128 stands for zero in the data rows.
Here are some points, one per row:
[139 119 122 145 122 109 152  98 144 142 190 135 135 107 136 155  97 162
  94 135 128 133 123 118 102 106 143 120 127 138 112 104 161 126 137 127
 121 156 127 164 106 144 133 125 131 134 123 173]
[ 77 123 141 195  73 115 111  88 118 109 100 145 114  89 140 135 164 128
 174  97 133  91 119 134 119  74 169 120  71 123 154 107 113 123  79 118
 113 132  83 152 129 112 109 166 151 103 120  69]
[143 174 132 157 131 129 125 154 151 108 109 132 126 153 103 109 134 117
 121 136 184 105 136 167 110 115 126 166 150 143 126 129  75 139 170 103
 141 131  93 129 125 140 170 143 111 162 142 139]
[150  92 100 142 158 136 122 135 106 144 174 135 177 130  94  83 120 117
 145 139 133 145 127 128 130  99 108  91 140 130 117 152 133 126 116 160
 136  86  77 108 140 133 137 148 131  93 116 144]
[109 148 133  97 136 139 127 139 116 129 157 127 121 131 168 134 117 126
 141 121 115 106 118 140 112  94 100 121 118 128 134 146 118 123 149 119
 109 130 136 129 120 127 104 143 147 135 130 213]
[156 107 144  63 172 128 152 148 138 162 115 120 109 107 150 175 124 122
 150 121 165  72 145  99 124 112 165 135  98 130 118 105 136 130 132 123
 157 103  94 107 128 104 133 140 147  74 106 133]
[128 112 122 116 127 121 109 135 132 117 105 151 119 135 141 119 143 189
 140 192 138 105 146 122 121 117 137 125 120  91 116 122 146 132 124 128
 130 136 174 125 175 158 122 111 100 125 113 119]
[130 177 118 126 110 139 124 132 134 221 128 154 169 127 143 128 139 125
 136 118 134 138 130 121 162 131 115 134 123 116 134 128 106  95 121 114
 149 123 130 135 118 110 127  85 137 113 168 103]
[120  74 119 135 118 148 107 141 110 171 119 133  94 107 120 118 143 109
 143 125 136 137 131 122 141 138  99 132 131 155 139 141 108 146 140 144
 118 114 151 192 126 152 124 149  38 117 204 140]
[144  98  70 104 114  99 112 113 119 139  92 107 103 124 103 121 125  75
 135 116 109 119 155 159 129 123  88 119  78  88  73 115 164 109 130  82
 109 150  99  54  95 132 104 112 117 165 128 107]
[150 116 140 133  92 121  94 147 122 131 122  52 130 114 148 159  90 143
 125 131  67 129 131 101 125 139 129 112 140 105 104 125  79 111 106 107
 126  90 110 102 130 133 128 133 113 166 129 102]
[ 96 135 139 142 157 131 134 115 120  88 117 138  98 122 142 129 119 126
 203 132 137 150 157 119 154 123 128 105 226  62 102 122 134  81 121 144
 151 136 140 148 128 133 113 129 151 149 111 129]
[118 140 111 126 128 110 128 140 147 150 192 123 106 143  64 116 113 119
 146  97 119  68 149 139 139 177 151 122 113 122  85 116 116 130 129 151
 144 153 134 181 158 121 146 122 147 126 166 129]
[163 150 180 151 142 121 106 121 132 172 107 112 133 132 116 145 121 137
 127 128 106 114 150 131  92 162 151 135 116  99  93 137 108 140 121 159
 161 127 137 154 100 141 122 109 139  95 116 145]
[144  88 108 147 121 123 131 116 153 144 120 157 168 182 139  87 163 116
 140 126 103 121 149 109 119 113 169 141 181 154 113 135 150 149 136 120
 151 100 108 133 145 100 124 135 157 158 139 141]
[138 151 110 106 136 131  77 135 137 101 174  90 138 113 113 193 163 116
 105 128 128 165 113 101 145 103 155 143 145 134 141 105 174 136 118 123
 152 136 148 142 139 129 110 144 122 146 162 129]
[102 146 134  79 124 156 130 124 117 132 154 153 135 118  92 102 151 150
 139 217 122 111 109 153 133 108 163 147 120 127 106 137 136 118 115 118
 144 119 145 129 125 115 132 127 138 162 125 132]
[119 100 117 130 101 150 146 123 152 112 169 145 143 152 145 177  82 107
  92 132 151 167 124 117 115 106 127 148 137 151 100 150  92 125 138 123
 125 137 129 122 144 113 130 116 126 135  97 113]
[152 124 130 155 136 119 131 138  86 128 141 159 122 153 148 167 134 137
 138 158  95 163 153 149 179 118 156 106  97 124 154 122 135 129 206 157
 101 139 134 122 126 121 144 141 151 132 152 123]
[112 136 121 139 153 162 137 143 152 149 110  78 130 108 130 101 105 137
 115 123 168 150 223 116  97 119 118  89  94 109 145 137 126 122 122 102
 109 105 156 180 116  98 138 143 104 161 139 134]
[157 101 152 141 132 102  98 119  99 116 136 128 168 127 138 138 115 125
 133 124 203 137 147 174 139 159  98 170 142 119 122  90 125 165 110 136
 115 140 155 125 114  46 125 151 126 119 157 152]
[148 161 123  62 119 150 127 128 112 125 101 165 107 132 167 130 123 129
 114 148 123 147 158 135 147 199 145 132 140 137 112 140 130 132 112 134
 132 135  45 164 130 144 131 139 152 101 178 111]
[200 119 157 110 118 111 110 115  92 111 167 147 109 119 154 104 112 113
 116 112 158 100 101 150 107 126 133 129 129 100 137 124 132  93 124 139
 132 142 140 136 119 144  90  54  72 162 116 103]
[ 95 145 149 154 104 102  78 115 112 128 117 163 120 117  85 127 116  54
  87 160 117 121  99 127 121 158 147  78 136 119 160 149 130  77 141 106
 146 101 116 128 107  91 136 167  87  93  66 136]
[150 144 143 153 153 110 132 155 130 128 101 132 118 149 128  86  58  98
 117 147 108 174  87 134 130  83 158 118 123 122 155  75 158 137  63 114
 145 154 123 128 120 159 131 152 125 144 146 156]
[128 159 116 117 188 154 150  94 124 127  88  93 180 136 143 113 165 121
 133  98 142 146  62 151 142 130 166  96 109 134  48 143 129  89 145 181
 146 113 130 138 114 129 121 148 108 149 126 110]
[ 99 141 161 131  96 149 132 149 110  83 121 156 180 142 107 106  98 152
 137  89 127 123 144 141 137 118 126 134 126 108 128 181 179 134 121 122
 114  65 104 131 108 140 128  77 126 111 142 136]
[129  99  89 138 136 111 115 103  98 144  92 153  75 130  84 114  79 159
  54  81 163 121  73 101 119 127 153 114 132  72 150 148 115 127 127  89
 102 101 118 118 145 112 101 156 159 135 151  97]
[154 132  92 162 115 152 129 134 140 143 107 150 113 145 142 147 114 138
 162 140 129 118  91 118 110 153 115 131 142 118 132 129 211 132 129 164
  99 119 161 138 146 113 156 139 143 151  96 113]
[168  92 106  53 109 121 131 104 139  76 123 132 141 115  96 108 101 118
 148 113  95 134 122  94 144 118 103 125  97 135 156  84  70 160 129 149
 109  98 106 172  90 125 104 112 120 163  68  98]
[137 154 131 122 121 126 126 154 111 131 146 117 134 135 130 149 163 125
 126 104 122 205 151 124  98 164 155 140 115 129 167 126 144 137 120 124
 124 134 143 123 107 126 141 146 140 136  91 115]
[129 160 169 155 144 106 184 132 125 121 170  87 114 129 118  84 170 117
 122 187 120 120 102 106 107 136  75 116 130 128 138 122 137 145 135 129
  86 124  94 128 157  70  78  97 150 140 155  95]
[ 95 131 164  84 107  95 150 123 121 129 134 111 129 239 143 114 141 126
 126 110 130 124 141 119 145 111 113 113 135 120 119 115 152 125 112 135
 124 140 159 118 152 150 132 170  73 102 111  90]
[116 132 114 130 123 107 136 117 130  97 127 138  92 143 153  93 101 125
 116 123 131 108 146 118 132 142  98 147 122 210 130 121 139  75 134 110
 149 107 188 130  61 131 118 157 174 115 134 123]
[136 120 122 102 125 120 106 134 155 116 153 170  80 151 166 143 166 129
 147 114 116 155  75 137 110 129  97  74 122 137  97 143  89 142  66  83
 121 119 149 122 101 108 172  97 143 118 129 153]
[151 198 123 140 119 107 105  96 142 111 137 140  95 141 105 140 114 138
 137 128 149 181 139 111 128  90 132 165  83 134 145 168 133 101 124 156
 124 115 109 117 158 132 116 136 131 106 141 142]
[111  97  85 139 103 146 155  99 127 102 138  61 132 152 158 118 120 190
 149 159 127 117 113 138 109 154 119 130 135 119 136 140 133 112 114 136
 132 144  77 106 139 119 140 145  93  69 140 145]
[144 111 113 117  92 129 218 122  99 125  69 101 119 118  70 141 174 117
 121 135 109 128 128 107 116 104 102 147 142 114 114 135 126 112 102 166
 159 126 159 117 131  90 158  93 128 122 126 144]
[141 100 146 155 123 206  95 139 129 109 129 112 127 133 108 100 163 128
 103 103 148 140 175 113 136 174 139 148 107 117 131 116 142 111 116 129
 124 169 112 124 130 147 141 134 131 139 107 160]
[ 90 100 119 117 104 137 123 151 160 104 114  95 128 104 112 142 118 128
 103 130 118 142 129 235 105 128 137 111 126 132 136 104 138 141 140 149
 174 111 139 148 138 107 116 100 132  93 152 108]
[ 89 128 115 135 136 153  72 139  84 114 119  77 126 148 125 113  99 106
 130 130 131 116 113  97 130 118 153 122 119 173 122 103  99 126 129 124
 104 118 179 106 138 149 102  43 187  75 126 145]
[108 126 137 122 131 131 124 120 101 177 140 135 113 142 126 171 143 126
 106 111 131 146 142 145 131  99  85 137 155 133 128  65 133 106 139 151
  91 118  90 137 127 143 145 115 151 135 111 130]
[158  90 159 131 153 126 131 124 228 110 119 129 117 111 132 118 151 112
 126 129 116 128 117 127 138 118 123 154 117 123 161 107 128  88 161  97
 110 144 118 126 123 149 161  88 117  73 140 118]
[153 151 107 111 109 131  90 154 158 122  80 118 161 157 114 143 133 153
 172 157 152 109 106 111 114 155  85  97 155 148 157 124 146 125 143 152
 109 136 114 119 154 128 104 150 132 131 118 144]
[ 65 121 111 130 192  66 128 143 124 126  94 156 117 125 128 163 137 122
 132 134 125 123 136 117 110 124 116 140 116 165 125 170 136 153 109 176
 159 153  86 131 108 143 114  93 107 164 132 135]
[138 112 204 117 116 185  98 112 152 134 123 134 116 122 106 124 100 149
 123 123  95 135 116 118 129  96  78 142 112 139  76 158 119 142 149 109
 132 195 143 123 123 111 120 175 132 137 136 132]
[103 171  86 139 141 153 126 128 118  95 126 176 137 104 135 102 121 106
 102 113  78  88 143  84 108 120 169 129 133 101 132  78 101 145 127 139
  88 136 138  84 112  60 116 145  53  88 129 142]
[146 171 126 144 128 173 136 127 106 123 129 107  98 129 134 141 132  97
 127 120 154 135 131 128 141 120  95 131 147 128 102 129 152 227 162  88
 142 138 113 156 122 153 149 119 128  87 105  95]
[108 104 140 145 144 132 156 119 123 141 130 146 156 133 105 149 115 115
 145 166 136 158 128 128 155 205 157 143 113 140 103 153 120 128 107  84
  87 145 141 135 139 147 115 121 137 133 121 135]
[167 137 107 150 125 133 135 142  90 103 141  98 156 142 142 179 126 120
 123 132  99  67 110 131 129 119 122 124 126 142 156 125 123  90 117  88
 126 129 124 150 114 143 166 130 107 183 142 128]
[103 105 117 125 128 101 160 150 128 125 127 129 131 159  92 114 189 194
  99 133 135 132 119 117 119 124 131 129 152 103 112 104 112 121 134  98
 141 115 101 128  89 158  85 128 118 108 105 123]
[143 140 139 150 121 112 173 159 103 106 122 155 119  87 142 127 140 129
 131  83 120 140 115 123 121 146 117 114 115 163 118 111 113 114 137 113
 130 126 153 123 150 163  79 154 147 120 126 172]
[ 94 136 128 135 163 134 134 134 148 147 146 122 139 115 144 141 123 141
 113 101 123 106 113 123 207 157  57 154 111 104 167 120 152 137 123 122
 187  96 129 112 155 106 118 130 119 149 103 145]
[140 150  95 149 100 147 156 142 140 165 162 151 130 121 153 134 118 108
 168 114 135 159 139 127  83 129 149 143 134 128 150 127 114 127 136 127
 148 147 140  99 115 156  79 144 133 140 112 124]
[112 118 141 105 166 127 144 118 140 112 105 162 125 155 131 152 126 129
 131 115 108 128 141 157  78 136 131 138 128 135 152 114 143 125 138 108
 125 118 132 137 231 118 128 113 119 149 128 128]
Along one direction, these points spread out more than along any other. Take the direction at right angles to it along which they spread out most. Go by this last direction. How far along it is each point below, from 0 to 99? The average is 50, and the first point in the table lies past the average. One standard deviation of the points above along it is 16.
[127 135 124 127 159  96 117 111  90 148 124 119 136 107  95 104 107 194
 187 101 103 153 127 122 120 132 141 124 170 192 154 136 152 130 152  94
 141 146 120 120 140 105 151 105  86 116 125  88] 41
[133 111 126 128 170 104 133 137 126 108 132 146 210 102 120 143 136 114
 121 118 120 108 139 106 101 119  89 117 142  83 140 198 128 135 117 151
 122 159 168 133 110 142 131 147 154  87 148  84] 42
[151 133 159 159 120 146 139 111 148 112 158 159 116 114 113 170 132 137
 118 126 150 119 143 114 134 135 142  73 129 164 109 107 135 142 107 157
 127  80 134  47 120 171 146 126 122 165 149 116] 57
[143 150 121  94  94  98 150  57 133 126 136  98 128 111 135 137 143 113
 148 114 128 134 121 136 132 139 161 111 144 114 166 159 123 158 147 104
 115 100 158 118 125 177 129 156 144 140 137 175] 58
[ 81 128 166  85 113 162 141 132 134 154 126 114 139 113 133 116 124 116
 115 103 148 106 119 129 131 130 146 100 132 149 191 138 127 139 130 141
 118 209 107 111 117 131 148 106 146 151 132 135] 58
[134 123 129 130 178 150 138 119 142 145 150  89  76 147 122 126 145 120
 131 123  98 107 116 138 136 121 156 173 148 123 164 187 123 128 123 173
  88 108 136 115  88 131 114 124 136 140 125 123] 47
[134  94 121 147 154 147 131 118 106 132 135 144 137 132 129 108 144 137
 120 164 131 132 135 146 152 129 102 116 108 119 173 137  96 138 129 136
 217 139 143 120 146 125 142 134 148 134 129  98] 43
[128 169  98 145 122 109 111 100 121 137 119 143 146  90 140  91 135 144
  94 129  95 105 140 154 109 120  94 152 127 157 130 108  97 143  90 151
  95 121 155 122 148 178 138 155 159 119  99 135] 58
[105 115 148  89 113 141 141 142 156 134 114 133 133  90 132 127 116 113
 126 176 136 116 138 162 165 118 140 133 158 149 114 144 141 128 110 116
  94 129 116 130 130 149 116 144 130 125 125 107] 44
[151 135 124 176 110 109 140 125 171 161  96 124 138 146 154 139 127 148
 101 133 129 123 143 133 217 128 158 119 131 139 136 141 108 167 131 133
 135 147 134 139 129 101 111  84 120 125 112 149] 53
[126  98 131 114 110  95  95 103 106 122 131  96 126  84 205  99 141 105
  85 131 132 126 129  84 111 118 124 123 118 148  81 138 144 117 141 137
 142 129 130 129 151 122 154  98 148 147 108 152] 54
[ 55 133 153 128 114 119 127 137 153 128 127 134 140 108 144 120 112 132
 141 139 146 146  95 108 119 154 120 184 113  81 114  75 108 154 191 136
 118 124 133 118 109 145 195 128 124 142 156 121] 55
[146 117 127 122 111  99 123 234 139 123 132 109 109 108 128 104 130 135
 129 111 146 133 119 164 152 116 160 156 134 125  93 158 110 138 150 123
 112 137 139 117 151 103 164 153 129 124 107 120] 54
